[[126 145 118 148 123 127 133 112 147 130 130 120]
 [109 108 124 135 116 135 118 119 133 137 135 144]
 [115 125 115 149 114 133 119 112 143 140 135 135]
 [108 127 122 143 117 132 128 108 150 132 136 133]
 [133 134 140 112 141 124 140 137 120 116 123 122]
 [120 105 122 142 112 136 117 120 122 138 129 140]
 [125 140 125 146 122 127 142 109 143 122 127 118]
 [104 109 145 110 131 132 137 124 130 118 132 140]
 [104 102 143 122 123 134 139 115 130 118 130 138]
 [103 116 127 127 122 134 121 119 142 134 138 144]] >> 118

[[126 131 130 131 131 129 126 113 130 130 132 138 128 134 133]
 [142 142 132 135 139 141 137 134 143 105 136 108 132 148 145]
 [127 126 126 120 135 122 140 118 137 122 129 132 136 116 133]
 [115 128 122 132 137 118 121 131 141 130 120 128 114 127 126]
 [133 127 128 130 134 122 127 128 121 127 127 130 126 129 130]
 [131 145 134 136 148 138 140 134 138 120 128 105 131 142 138]
 [130 124 127 124 119 127 127 129 115 124 146 138 150 132 116]] >> 130

[[135 130 146 124 139 134 134 136]
 [133 122 140 123 141 146 144 126]
 [114 132 104 149 109 102 119 113]
 [128 134 120 140 122 108 119 123]
 [132 124 139 121 132 145 142 127]
 [127 121 122 139 132 125 135 117]] >> 146

[[140 143 111 107 130 114]
 [121 131 114 110 138 132]
 [108 145 133 112 131 136]
 [113 106 132 133 110 137]
 [138 145 121 109 138 128]
 [136 128 113 103 126 116]
 [120 139 114 123 121 133]
 [112 113 126 128 116 140]] >> 111

[[115 132 114 152 129 120 122 127 128 150 134 140]
 [138 150 141 121 138 121 113 120 121 135 120 109]
 [116 130 132 146 121 142 148 137 130 105 127 129]
 [126 128 128 132 122 119 130 106 117 135 147 152]
 [120 132 120 156 134 136 139 146 131 114 138 126]] >> 114

[[140 140 143 142 115 109 137 124 144 119 119 126 132 136 138 127]
 [145 111 141 138 108 139 150 104 119 107 126 108 140 148 148 102]
 [101 126 107 112 152 144 102 147 118 145 148 146 108 113 109 143]
 [116 143 121 124 138 114 111 145 139 139 129 143 117 115 116 146]
 [123 143 143 146 114 112 125 129 145 112 136 136 111 140 139 126]
 [140 137 140 138 112 105 137 121 141 117 113 121 133 132 135 125]
 [118 133 118 119 133 115 114 135 129 134 121 132 121 113 114 137]
 [123 138 125 126 131 115 119 136 135 133 124 134 123 119 120 138]
 [111 144 136 141 126 122 113 140 143 119 149 147 100 137 134 133]
 [141 131 139 136 112 110 139 117 136 116 112 118 136 132 135 121]
 [128 115 107 104 140 130 123 127 111 146 110 118 141 105 107 134]] >> 143

[[138 151 126 128 151 129 135 132 128 115 114 147 138 125 129]
 [144 137 131 143 152 132 118 127 114 109 121 157 136 106 133]
 [134 126 144 139 133 144 107 131 122 126 128 128 138 126 133]
 [117 143 151 135 137 148 121 138 137 133 120 129 146 158 140]
 [147 140 145 145 140 135 115 139 122 117 114 140 146 113 137]
 [121 134 142 133 135 126 133 138 131 111 112 138 140 144 132]
 [144 142 142 141 144 132 122 135 136 129 125 131 134 133 148]
 [137 135 139 130 127 135 122 134 129 121 128 126 141 137 122]
 [126 130 148 136 130 140 116 136 133 128 124 122 138 141 140]] >> 126

[[104 119 115 133 126 135 109 115 115 110 102 106 140 120 136]
 [136 132 116 125 133 101 126 115 116 130 137 126 113 109 108]
 [136 128 116 125 133 108 127 115 117 127 134 124 114 108 110]
 [134 135 115 127 133 102 125 114 116 131 135 125 114 108 109]
 [136 129 117 124 131 106 127 115 117 127 134 125 113 108 108]
 [130 141 135 135 132 137 134 134 134 139 131 134 134 135 136]
 [111 133 117 138 137 140 112 118 116 132 111 113 143 125 145]
 [115 117 116 126 125 119 113 117 116 114 116 115 129 119 125]
 [114 133 118 137 137 140 114 120 117 134 114 115 141 126 144]
 [113 135 117 140 140 140 112 119 116 134 113 114 145 126 146]
 [108 132 115 141 138 139 109 117 115 127 108 111 147 124 146]] >> 115
---
[105 126 134 145 127 130] ==> 105, 130
[130 105 120 151 134 142] ==> 130, 142
[127 135 133 153 128 125] ==> 127, 125
[123 106 129 104  99] ==> 123, 99
[153 105 121 134] ==> 153, 134
[133 129 131 143 129 156 132] ==> 133, 132
---
[[134 120 118 149]
 [106 117 130 128]] Out: 118

[[125 131 129 122 121]
 [147 106 125 127 127]
 [136 108 124 120 137]] Out: 127

[[141 134 131 143]
 [127 130 152 129]
 [137 139 109 131]] Out: 152

[[151 120 106 145 154 152]
 [146 150 105 117 129 145]
 [139  99 128 145 114 141]] Out: 129

[[128 140 152 133 140]
 [140 121 112 122 135]
 [121 150 145 108 141]] Out: 122

[[108 148 125 105 140 139 112]
 [108 147 104 146 118 135 137]
 [108 120 147 115 135 117 152]] Out: 135

[[145 128 145 117]
 [123 152 136 132]
 [145 120 143 125]] Out: 136

[[116 121 114 150 128]
 [112 130 134 146 132]] Out: 150

[[119 107 125 107]
 [109 114 131 121]] Out: 125
---
130,143,133,125,125,126
124,137,133,125,123,122
110,104,128,116,122,128
→ 126

139,124,120,139,134,111
136,131,120,125,134,123
148,140,106,133,121,131
→ 111

133,135,131,132
123,134,113,141
121,152,134,143
→ 132

149,117,110,99
128,119,134,129
153,124,133,106
→ 99

120,138,139,121,152
129,133,151,118,153
144,148,122,104,153
→ 152

131,119,131,150,110,111
133,110,131,155,108,99
129,124,129,138,120,120
→ 111

127,125,124,124,129,129
128,108,117,117,127,131
137,147,151,151,117,121
→ 129
---
[[103 121 135 129 126 118 147]
 [116 126 135 148 136 126 133]
 [112 125 136 138 123 115 153]] gives 135

[[150 115 126 119 123]
 [139 129 133 146 124]
 [130 128 134 145 118]] gives 126

[[106 123 149 119 108 114]
 [127 135 107 139 135 149]
 [118 139 135 150 143 144]] gives 149

[[127 142 137 142 139 141 116]
 [117 127 134 129 132 130 126]
 [151 142 137 141 134 142 115]] gives 137

[[113 115 131 119]
 [102 142 127 132]
 [145 110 131 128]] gives 131

[[155 155 153 152 153 151]
 [143 145 140 145 139 146]
 [112 115 112 120 110 121]] gives 153

[[146 117 107 111 117 115 112]
 [141 119 119 107 107 106 113]
 [138 114 118 116 119 114 114]] gives 107

[[153 149 151 151 156 155 150]
 [147 146 146 149 143 146 146]
 [134 129 132 131 139 135 130]] gives 151
---
[130 111 151 109]
130, 109

[[147 147 154 149 145 150 146]
 [111 110 110 112 106 109 108]
 [107 105 100 107 110 109 108]]
147, 108

[149 133 116 132 131 133]
149, 133

[120 104 101 103 102]
120, 102

[[129 124 135 130]
 [103 134 121 118]]
129, 118

[[139 134 128 135 129]
 [143 130 128 131 116]
 [138 153 127 128 141]]
139, 141

[121  99 144 111]
121, 111

[[112 150 140 139 121]
 [110 151 140 139 121]
 [ 99 137 137 129 108]]
112, 108

[[129 124 130 107]
 [140 108 140 130]]
129, 130

[116 109 103 103 100 106]
116, 106
---
[ 98 128 126 157 146] Out: 98, 146

[143 136 104 123 154] Out: 143, 154

[[105 107 106 107 128]
 [129 127 127 128 108]
 [149 149 147 144 129]] Out: 105, 129

[104 108 108 113 111] Out: 104, 111

[153 103 105 106] Out: 153, 106

[[147  99 138 151]
 [122 106 137 109]
 [140 137 101 105]] Out: 147, 105

[[104 104 149 105]
 [101 153 104 152]
 [153 102 102 105]] Out: 104, 105

[[129 127 127 127 120]
 [133 135 136 136 154]] Out: 129, 154

[158 133 130 130 131 131 109] Out: 158, 109
---
[131 123 118 104 118 112 113] -> 131
[130 141 144 105] -> 130
[155 156 155 155] -> 155
[108 102 104 102] -> 108
[133 151 129 133] -> 133
[141 138 130 134 153 108] -> 141
[137 110 124 107 103 101] -> 137
[132 127 125 101 129 142 133] -> 132
[157 123 118 124] -> 157
[107 109 109 109 106 105 109] -> 107
---
Input:
129  129  132  142  122  119  129  129  126  116  120  128  123  125  126  128
130  126  128  135  127  127  129  128  128  123  120  129  126  125  127  128
128  127  129  116  129  125  128  128  128  117  115  130  129  116  128  127
126  130  125  129  129  129  126  129  127  132  134  128  126  133  129  130
129  129  124  122  128  127  132  126  127  122  136  127  125  117  126  125
129  130  125  129  131  125  127  129  127  129  133  131  127  124  126  127
125  128  130  129  126  132  125  128  128  133  127  125  127  141  131  133
126  141  127  132  127  123  131  128  123  126  131  134  131  119  123  120
131  130  137  150  125  118  129  129  126  112  118  127  119  125  123  127
Output: 129

Input:
122  118  131  125  128  149  122  117  117  144  146
120  148  130  135  117  136  133  115  128  144  122
132  128  131  137  147  124  140  150  120  123  136
132  114  133  136  137  134  128  135  122  121  127
142  133  129  131  135  104  122  134  119  130  114
116  122  128  131  127  129  141  145  122  126  121
Output: 122

Input:
119  143  138  115  126  117  119  127
119  105  105  131  109  124  127  132
126  118  116  131  118  127  129  131
127  138  147  128  130  126  112  118
121  144  142  121  126  119  116  123
109  100  106  139  115  126  128  128
111  127  131  110  131  120  132  132
126  120  118  132  119  127  130  131
154  141  118  117  133  132  127  141
151  127  122  107  131  132  121  131
118  142  137  113  126  117  121  128
144  137  142  137  119  133  132  127
Output: 119

Input:
152  126  117  136  135  123  139  119  125  127  130  122  133  140  141  139
152  126  114  134  136  129  133  127  128  130  134  126  138  140  146  136
152  125  119  137  135  121  140  116  124  126  126  121  131  138  139  139
152  121  123  136  133  121  142  112  125  123  117  122  127  131  137  134
152  116  123  134  131  125  141  114  126  124  112  124  125  122  136  126
Output: 152

Input:
106  145  148  148  127  143  155  102  116  138  153
126  139  106  131  148  144  151  101  122  136  122
154  130  135  142  127  129  119  108  107  117  141
127  128  156  107  111  141  114  116  104  112  103
122  118  111  148  137  134  105  115  129  152  134
120  139  100  149  155  104  100  129  111  156  154
129  150  149  126  134  138  123  100  114  146  132
102  154  136  148  122  112  146  127  135  132  144
142  143  130  142  134  127  113  143  116  109  105
143  130  108  138  115  121  109  154  140  133  115
104  154  107  131  107  117  103  135  140  147  126
119  127  149  119  152  118  144  152  135  133  116
Output: 106
